In the data rows, zero lies at 4.5, halfway between 4 and 5.
How far apart are the two rows of each pair, measured in a hidden way? 0 means very close, and 20 very far. Two or three weighted sums of its numbers give each row a place; it is the straight-line distance between the places.
c(4, 3, 4, 5, 4, 4, 4, 4, 5, 4)
c(1, 3, 7, 3, 2, 3, 4, 3, 7, 4) -> 8
c(3, 4, 3, 5, 4, 4, 5, 5, 3, 6)
c(5, 3, 4, 4, 4, 3, 5, 2, 4, 4) -> 12
c(4, 4, 4, 5, 4, 3, 6, 4, 4, 5)
c(6, 4, 5, 4, 4, 5, 4, 5, 5, 3) -> 8
c(0, 1, 7, 3, 1, 1, 5, 2, 5, 4)
c(2, 2, 4, 5, 4, 2, 5, 3, 2, 5) -> 8
c(4, 2, 2, 5, 5, 3, 7, 3, 2, 8)
c(3, 6, 6, 4, 5, 6, 3, 7, 6, 4) -> 11
c(5, 6, 6, 6, 5, 5, 5, 5, 5, 5)
c(4, 3, 3, 4, 4, 3, 6, 2, 4, 5) -> 2
c(4, 3, 4, 5, 5, 4, 4, 4, 0, 3)
c(5, 6, 5, 5, 7, 6, 5, 5, 6, 4) -> 6
c(4, 4, 5, 4, 3, 3, 4, 4, 5, 4)
c(6, 8, 4, 4, 7, 8, 3, 5, 8, 4) -> 6
c(2, 3, 5, 4, 3, 3, 5, 3, 5, 5)
c(4, 5, 6, 4, 3, 5, 3, 6, 5, 4) -> 9
c(2, 1, 6, 4, 3, 1, 4, 2, 5, 3)
c(6, 4, 4, 5, 4, 4, 4, 3, 4, 3) -> 14
c(4, 8, 7, 3, 6, 9, 2, 7, 8, 5)
c(1, 5, 7, 3, 4, 6, 3, 5, 5, 3) -> 6
c(5, 5, 8, 4, 3, 6, 3, 6, 5, 4)
c(4, 6, 8, 4, 3, 5, 3, 6, 7, 3) -> 9
c(7, 7, 5, 3, 6, 8, 3, 5, 6, 4)
c(5, 6, 5, 6, 5, 5, 5, 4, 6, 4) -> 5
c(6, 5, 5, 4, 6, 7, 2, 5, 5, 3)
c(3, 6, 7, 4, 4, 6, 3, 7, 6, 5) -> 9
c(4, 3, 5, 4, 4, 3, 5, 3, 3, 5)
c(0, 3, 8, 4, 2, 3, 5, 3, 5, 5) -> 5
c(2, 3, 5, 4, 4, 4, 5, 3, 5, 6)
c(4, 5, 5, 5, 4, 4, 5, 4, 5, 5) -> 4
c(1, 3, 8, 3, 1, 3, 4, 3, 5, 4)
c(2, 3, 5, 5, 3, 3, 5, 4, 3, 5) -> 5
c(5, 6, 7, 2, 4, 7, 2, 4, 9, 2)
c(6, 3, 3, 6, 6, 2, 6, 4, 2, 6) -> 17
c(9, 6, 0, 6, 7, 5, 4, 4, 2, 2)
c(3, 3, 4, 6, 4, 3, 6, 5, 3, 6) -> 13
c(4, 3, 3, 5, 4, 4, 5, 4, 3, 5)
c(2, 3, 4, 5, 4, 3, 6, 3, 5, 5) -> 9
c(4, 4, 5, 4, 6, 5, 4, 4, 4, 4)
c(6, 5, 2, 5, 6, 5, 5, 5, 3, 4) -> 9
c(2, 2, 3, 5, 4, 2, 7, 2, 2, 7)
c(7, 5, 2, 5, 6, 5, 5, 5, 4, 6) -> 7
c(1, 5, 9, 3, 2, 4, 3, 5, 7, 4)
c(6, 6, 6, 5, 5, 6, 2, 6, 7, 0) -> 10
c(4, 3, 5, 5, 3, 4, 6, 4, 5, 5)
c(7, 5, 4, 5, 6, 5, 5, 5, 4, 5) -> 12
c(5, 2, 5, 5, 3, 3, 6, 4, 1, 4)
c(7, 7, 3, 5, 7, 8, 5, 5, 5, 4) -> 5
c(4, 6, 8, 3, 4, 6, 2, 7, 8, 4)
c(5, 3, 3, 4, 5, 5, 6, 3, 4, 6) -> 12
c(0, 3, 6, 5, 3, 2, 5, 4, 4, 7)
c(5, 3, 4, 5, 4, 2, 5, 3, 3, 4) -> 8
c(3, 3, 5, 4, 3, 3, 4, 3, 5, 4)
c(4, 4, 4, 5, 4, 3, 7, 3, 4, 6) -> 6
c(3, 4, 6, 4, 3, 4, 5, 6, 4, 5)
c(0, 4, 7, 2, 3, 4, 4, 3, 9, 6) -> 12
c(5, 6, 7, 3, 4, 6, 1, 5, 5, 1)
c(3, 3, 3, 4, 4, 3, 5, 3, 5, 5) -> 7
c(4, 3, 1, 5, 5, 3, 6, 3, 3, 6)
c(4, 4, 3, 5, 5, 4, 6, 5, 4, 6) -> 4
c(6, 4, 4, 4, 5, 5, 3, 5, 4, 3)
c(3, 6, 7, 4, 4, 6, 4, 7, 4, 4) -> 4
c(5, 5, 3, 5, 5, 5, 6, 5, 3, 6)
c(4, 5, 5, 5, 5, 5, 5, 6, 5, 5) -> 6
c(5, 5, 4, 3, 5, 5, 4, 4, 6, 3)
c(8, 5, 2, 5, 7, 5, 5, 5, 3, 4) -> 7
c(5, 8, 6, 4, 5, 7, 3, 6, 7, 4)
c(8, 7, 3, 4, 6, 8, 4, 6, 6, 4) -> 9
c(6, 4, 4, 4, 5, 6, 4, 5, 3, 3)
c(2, 2, 5, 5, 3, 2, 6, 3, 4, 5) -> 7
c(3, 3, 6, 4, 3, 4, 5, 3, 4, 5)
c(2, 2, 6, 4, 3, 2, 6, 3, 4, 5) -> 8
c(4, 7, 7, 3, 4, 6, 5, 5, 9, 6)
c(8, 5, 4, 4, 6, 6, 4, 5, 6, 1) -> 9
c(3, 3, 4, 4, 3, 2, 6, 3, 5, 6)
c(8, 7, 3, 5, 6, 8, 5, 7, 3, 5) -> 15
c(4, 5, 4, 6, 5, 5, 5, 6, 2, 7)
c(2, 2, 4, 4, 3, 2, 6, 3, 2, 6) -> 8
c(6, 5, 1, 5, 5, 4, 4, 3, 4, 4)
c(4, 6, 6, 4, 4, 6, 5, 6, 5, 6) -> 9
c(3, 2, 4, 4, 3, 2, 6, 3, 3, 5)
c(2, 2, 4, 5, 3, 3, 6, 4, 3, 6) -> 7
c(9, 6, 1, 6, 7, 6, 5, 5, 4, 5)
c(5, 6, 5, 5, 5, 5, 5, 7, 2, 4) -> 8
c(5, 2, 4, 4, 3, 3, 4, 4, 4, 4)
c(2, 4, 5, 4, 4, 4, 5, 4, 5, 6) -> 10
c(6, 7, 6, 3, 6, 7, 3, 6, 6, 4)
c(2, 2, 6, 4, 2, 3, 4, 3, 5, 4) -> 11
c(7, 3, 5, 5, 4, 5, 3, 4, 5, 2)
c(3, 5, 5, 4, 5, 5, 4, 5, 5, 6) -> 18
c(8, 9, 6, 1, 7, 9, 0, 7, 9, 0)
c(2, 3, 4, 4, 3, 3, 6, 2, 4, 7) -> 15
c(4, 4, 1, 6, 5, 3, 7, 5, 1, 6)
c(5, 4, 4, 5, 4, 3, 6, 3, 3, 5) -> 7
c(1, 9, 9, 3, 2, 7, 1, 8, 9, 2)
c(6, 3, 1, 5, 5, 3, 6, 3, 3, 6) -> 18
c(5, 3, 4, 6, 4, 3, 6, 4, 2, 6)
c(3, 4, 6, 4, 4, 4, 4, 3, 5, 4) -> 12
c(4, 5, 8, 3, 4, 5, 2, 4, 7, 2)
c(2, 4, 7, 5, 3, 3, 4, 4, 6, 4) -> 5
c(6, 7, 7, 5, 3, 6, 2, 7, 3, 2)
c(7, 7, 6, 5, 6, 8, 3, 6, 6, 2) -> 8
c(4, 3, 4, 6, 4, 3, 5, 3, 4, 5)
c(6, 3, 3, 5, 5, 3, 5, 3, 3, 4) -> 5
c(5, 5, 5, 5, 4, 5, 3, 6, 5, 2)
c(6, 5, 5, 4, 5, 6, 4, 5, 5, 3) -> 5
c(5, 5, 6, 4, 5, 7, 4, 6, 3, 4)
c(7, 3, 1, 5, 6, 5, 6, 3, 3, 5) -> 5
c(4, 2, 3, 4, 4, 3, 6, 3, 5, 6)
c(3, 3, 3, 5, 5, 2, 7, 2, 3, 7) -> 13
c(5, 7, 7, 4, 5, 8, 2, 6, 8, 5)
c(5, 5, 4, 5, 5, 4, 5, 5, 4, 5) -> 8
c(0, 1, 5, 4, 2, 1, 5, 2, 3, 5)
c(9, 9, 3, 6, 7, 8, 2, 7, 5, 0) -> 13
c(2, 4, 6, 4, 3, 4, 5, 4, 5, 6)
c(5, 3, 1, 6, 5, 2, 7, 3, 2, 6) -> 7
c(6, 7, 6, 2, 6, 9, 3, 6, 8, 5)
c(8, 5, 3, 5, 6, 5, 5, 5, 3, 3) -> 7
c(6, 4, 3, 5, 5, 4, 6, 4, 3, 5)
c(4, 3, 2, 5, 4, 2, 6, 4, 3, 5) -> 5
c(3, 3, 6, 4, 2, 2, 3, 4, 5, 4)
c(8, 7, 4, 5, 7, 6, 4, 6, 5, 3) -> 9
c(6, 7, 6, 1, 5, 8, 3, 4, 9, 3)
c(6, 2, 2, 5, 4, 3, 5, 3, 3, 3) -> 8
c(5, 5, 3, 4, 5, 5, 5, 4, 5, 3)
c(7, 4, 2, 5, 6, 5, 5, 4, 3, 4) -> 5
c(7, 9, 4, 4, 7, 9, 4, 7, 6, 3)
c(3, 3, 3, 6, 5, 2, 6, 3, 2, 6) -> 11
c(6, 6, 6, 6, 7, 7, 4, 7, 5, 3)
c(3, 1, 4, 5, 3, 2, 5, 3, 2, 5) -> 5
c(3, 3, 5, 2, 3, 4, 4, 4, 5, 4)
c(2, 3, 5, 4, 3, 3, 5, 3, 5, 5) -> 4
c(4, 6, 4, 6, 6, 5, 5, 5, 4, 6)
c(4, 6, 5, 4, 5, 7, 3, 6, 6, 4) -> 10
c(2, 5, 5, 6, 3, 4, 6, 6, 4, 7)
c(2, 3, 2, 5, 3, 2, 7, 3, 2, 7) -> 7
c(6, 4, 2, 5, 6, 4, 5, 4, 5, 5)
c(5, 6, 5, 5, 5, 5, 4, 5, 4, 5) -> 1
c(7, 4, 2, 5, 6, 5, 4, 3, 3, 4)
c(2, 3, 5, 4, 3, 3, 5, 3, 4, 6) -> 7
c(4, 6, 6, 4, 6, 7, 4, 5, 5, 4)
c(5, 7, 5, 4, 6, 6, 3, 4, 7, 4) -> 5
c(5, 2, 2, 5, 4, 2, 5, 3, 2, 3)
c(6, 5, 2, 5, 7, 5, 6, 4, 4, 5) -> 8
c(6, 7, 6, 4, 4, 5, 3, 6, 7, 3)
c(6, 6, 4, 5, 7, 5, 5, 5, 2, 4) -> 16
c(4, 5, 5, 5, 5, 6, 4, 6, 6, 5)
c(4, 4, 4, 4, 5, 4, 5, 6, 5, 7) -> 10
c(5, 5, 6, 4, 5, 5, 3, 5, 6, 3)
c(5, 4, 5, 5, 4, 4, 5, 4, 3, 5) -> 9
c(6, 4, 4, 5, 4, 4, 5, 4, 4, 4)
c(3, 3, 4, 4, 4, 2, 6, 4, 4, 6) -> 14
c(3, 2, 4, 4, 4, 2, 5, 4, 2, 4)
c(3, 5, 7, 3, 4, 6, 5, 5, 6, 6) -> 8
c(4, 5, 7, 3, 4, 6, 4, 4, 6, 3)
c(3, 2, 4, 4, 3, 2, 5, 2, 5, 5) -> 3
c(6, 2, 3, 6, 6, 4, 5, 4, 1, 3)
c(6, 8, 6, 3, 5, 8, 0, 7, 9, 0) -> 14
c(2, 6, 6, 4, 4, 6, 3, 5, 7, 4)
c(7, 5, 6, 4, 6, 6, 4, 6, 7, 2) -> 4
c(7, 3, 1, 5, 6, 4, 5, 4, 1, 3)
c(3, 4, 6, 4, 4, 5, 4, 4, 5, 5) -> 4
c(3, 2, 5, 5, 3, 2, 7, 3, 3, 6)
c(5, 3, 3, 5, 5, 3, 6, 3, 3, 6) -> 5
c(5, 2, 3, 5, 4, 4, 6, 4, 2, 6)
c(4, 3, 3, 5, 4, 2, 6, 4, 4, 6) -> 12
c(6, 3, 2, 5, 5, 3, 7, 3, 3, 6)
c(4, 6, 6, 4, 4, 5, 3, 7, 5, 5) -> 9
c(5, 7, 4, 4, 6, 7, 4, 6, 7, 4)
c(7, 4, 2, 6, 5, 4, 5, 4, 3, 4) -> 8
c(3, 3, 5, 4, 4, 4, 5, 4, 4, 4)
c(7, 7, 3, 4, 7, 7, 4, 6, 7, 4) -> 1
c(6, 3, 5, 5, 5, 4, 5, 3, 5, 4)
c(6, 5, 3, 5, 6, 5, 5, 5, 3, 4) -> 4
c(3, 4, 5, 5, 4, 5, 4, 6, 4, 5)
c(6, 7, 3, 6, 6, 6, 5, 6, 5, 6) -> 5
c(3, 5, 5, 3, 4, 4, 4, 4, 6, 6)
c(2, 5, 6, 4, 3, 3, 4, 5, 5, 5) -> 3
c(5, 9, 8, 4, 6, 9, 1, 9, 9, 3)
c(2, 2, 6, 4, 2, 1, 4, 2, 5, 4) -> 8
c(6, 7, 7, 5, 5, 6, 3, 6, 6, 3)
c(4, 4, 5, 4, 4, 4, 3, 5, 4, 3) -> 4
c(5, 4, 3, 4, 4, 5, 4, 4, 5, 4)
c(7, 3, 3, 5, 4, 4, 6, 5, 3, 5) -> 6
c(7, 6, 1, 6, 7, 6, 5, 6, 3, 5)
c(1, 2, 7, 3, 1, 2, 3, 2, 6, 3) -> 13
c(5, 5, 5, 4, 4, 4, 3, 5, 4, 3)
c(9, 8, 6, 3, 9, 9, 2, 4, 9, 5) -> 15
c(3, 4, 5, 4, 4, 3, 5, 4, 2, 5)
c(3, 5, 6, 4, 4, 5, 4, 4, 5, 4) -> 7
c(1, 3, 7, 4, 2, 3, 5, 4, 5, 5)
c(2, 6, 8, 5, 3, 5, 3, 5, 6, 4) -> 4
c(5, 8, 7, 4, 4, 6, 2, 7, 7, 4)
c(2, 5, 7, 4, 4, 5, 4, 5, 6, 4) -> 6
c(5, 6, 3, 5, 6, 7, 5, 4, 5, 6)
c(6, 5, 4, 5, 5, 5, 5, 5, 4, 5) -> 4
c(5, 2, 4, 4, 3, 3, 5, 4, 3, 4)
c(7, 4, 2, 5, 5, 3, 6, 4, 3, 6) -> 8
c(5, 4, 5, 5, 4, 3, 5, 3, 6, 5)
c(2, 5, 9, 4, 3, 5, 4, 6, 7, 5) -> 8
c(7, 5, 1, 6, 6, 4, 6, 4, 2, 6)
c(4, 4, 5, 5, 4, 4, 4, 3, 4, 3) -> 10
c(6, 6, 2, 5, 6, 5, 6, 4, 4, 5)
c(6, 3, 0, 7, 6, 3, 8, 4, 1, 6) -> 6
c(6, 4, 4, 5, 5, 6, 3, 5, 5, 2)
c(6, 3, 3, 5, 5, 3, 4, 4, 4, 3) -> 10
c(5, 4, 4, 4, 5, 4, 5, 3, 4, 5)
c(5, 7, 4, 5, 5, 6, 4, 6, 4, 4) -> 9
c(4, 4, 3, 6, 4, 3, 6, 3, 4, 5)
c(4, 1, 1, 5, 4, 2, 7, 3, 2, 6) -> 7
c(5, 5, 5, 4, 4, 5, 4, 5, 4, 4)
c(4, 5, 4, 4, 6, 6, 5, 5, 5, 7) -> 9
c(5, 6, 6, 3, 4, 7, 3, 5, 7, 3)
c(6, 6, 4, 6, 6, 6, 5, 7, 4, 4) -> 6
c(3, 4, 3, 5, 5, 4, 6, 4, 4, 8)
c(7, 5, 5, 4, 4, 6, 2, 6, 6, 1) -> 19
c(5, 4, 4, 5, 5, 3, 6, 4, 4, 6)
c(6, 4, 4, 5, 5, 4, 4, 3, 4, 3) -> 9
